Rotation paths and how fast each direction turns (degrees a step):
Each turn is a multiple of 5 degrees from 10 to 175, or 0.
Each row of a path follows its step; steps can be skipped.

step 0: [ 14 -24  15  23  23 -30 -16  24  -5  27 -68  -2 -44   4  45  -7  26  -4
  10   4  -6  26  46 -22 -27   5 -16  12 -29 -13  -8   5 -16 -35 -28   0
 -22  21  -1  32  19  40  16   1  63  -6 -25  49]
step 5: [-38   4   7 -10 -29 -49 -44 -30 -41 -20 -31  58 -23 -40  21 -27 -37  12
   0  -8  -5 -51   2  10   1 -23  55 -25   1   0 -25  42  12  13  22  18
  23   6  38  -1 -12  -6  20  10   1 -21  23  15]
step 6: [ 18   6  16 -12   7 -14  29  53 -24 -26  29  44 -16 -36 -42  -7  39  30
 -28 -12 -14  22  -3  16 -35  -2   5 -48   5 -22 -12  -4 -24  47   3   4
  18 -32  24 -36  40 -14  -3   1  24  18  65  -6]
step 11: [-12  -4  -9  48 -19  30  38  14  13  12   4 -29  27 -21  23 -10  46 -20
  10 -51   0  35  31 -50 -24  -6  22  27 -52  12 -17  13  -3  19  37   7
 -13  42  32 -35 -23 -14 -34 -30 -20  11  -4  22]
step 13: [-35  -1 -13 -13  -9   1  14  -6   0   3   0  -5   4  12   0  25   2  27
  38 -16 -45  19  -6 -23  43 -78  38  79   0   8 -17   1  24  19 -29 -25
  -4  52 -30  22   6  12  46   6  24  -5  -5   8]
step 14: [-29  16  -5 -20  39  30   4  14  14  -7 -16   6 -34 -25 -35   8  -4  -8
 -39 -19 -10 -12 -25  18 -23 -16  16  19 -16 -44  53 -26 -15  57   1 -13
 -10   3 -67 -13 -17  27  -8  -4 -10  28 -66  31]
step 16: [-17  -1 -16 -12 -16  16 -62  15 -34  11   3  11   0  10  17 -10 -14  51
 -12  13 -47  -5  23  -7  -8 -12 -62  -6  15  32  -8  41 -23  19  37  21
 -11   8  -7  23  -1   3 -52  -4  13  -5 -81   5]
step 18: [-35  24  20  -5  40 -53 -11  -7 -30  25 -43 -12  25  33 -18  13 -24  -6
 -55  20  -5 -19 -48 -14 -15 -15  17 -37   9 -35  26  11 -12  17  21  13
 -38   2 -51 -34  -2  20  10   4  45  20 -18   5]
step 19: [ -2 -20 -13  -4  31  -1  -2  10 -56  22 -23  20 -17 -25   1 -18  30 -28
 -14  53  26  14   5 -64   0   6  13  22  42 -22  25 -29  45   0  43 -18
  -5 -30   5  18  -9 -31 -49 -24  26  13  27 -27]
step 20: [ 12 -57 -43  50   1 -26  -6  -3 -44   8  34   6  12   2  48  12 -21  13
 -45  11 -24 -10 -20  26  44   6 -18 -39  34 -10  -5  16 -11   5  22  29
  -6 -22  -5  15  12 -39 -50  28 -19  -5 -34 -21]
Directions:
[ -4   0  -8  -5   8  12  14   8  -4   2 -12  -4  -5  -1   3   8   0   1
  -9  -2 -12   2   9   4   7   6  -5   5   1  -1  -7  13  19  -7  -7   1
  -2 -11   8  -8  -8   3   7 -11   3  -4   9   0] : 170
[  1  -3   1  -2  -2   5 -13   6  16   2   0  11   4  13 -10   2   8   0
  -9  -3  -7 -10   1  -3   5   6  -9  -6   6 -15   0  -7   2  11  -6   0
  -8   3  12   4 -17   6  -6  12   2  -2   4   3] : 170
[-13   0  -6  -7  11   2   6 -11   8   7  -3   1   8  10  -9  -5 -10 -16
  -5   3   3   6   2   2  -3  -7   7   8  22  -4   1  -1  -5   5 -10  -5
  -8  -1   2   7  13  -7   1  -7  -5  -4   1  -3] : 70
[  3  -1  10  -8  -1 -17   2   3   2   2  -9   7  -9  -2   2  -1   2 -15
  -7   2  -3  -9  -6   2   9  -8  12   1  -1   3   6  -1  -1  -6  -1 -23
   2  -3  -2   5  -9  13  12  -4   7   6  -5   7] : 80
[ -4  -3   4   2  12  10   4   3  -1 -14  -4   2  10  -5 -18  -2   1  -4
  12  -6   0  -6 -23 -10  -6  -3   1 -10  -3   1  -2  -5   6   5   5   0
  -8 -12  -2  -8   2  -2  11  -6   2   5   1   9] : 90
[ -8  -3  -5  17   8  -8  -5   4   4  11   8  -2   3  11   4  10   5   0
  -6  -6 -11   3  -6  -1  -1  -7  -2   2  -5  -8  -6   8  -3 -11   8  -4
   1   7  14 -11  16  -1   9   6   0  13  -8   4] : 160
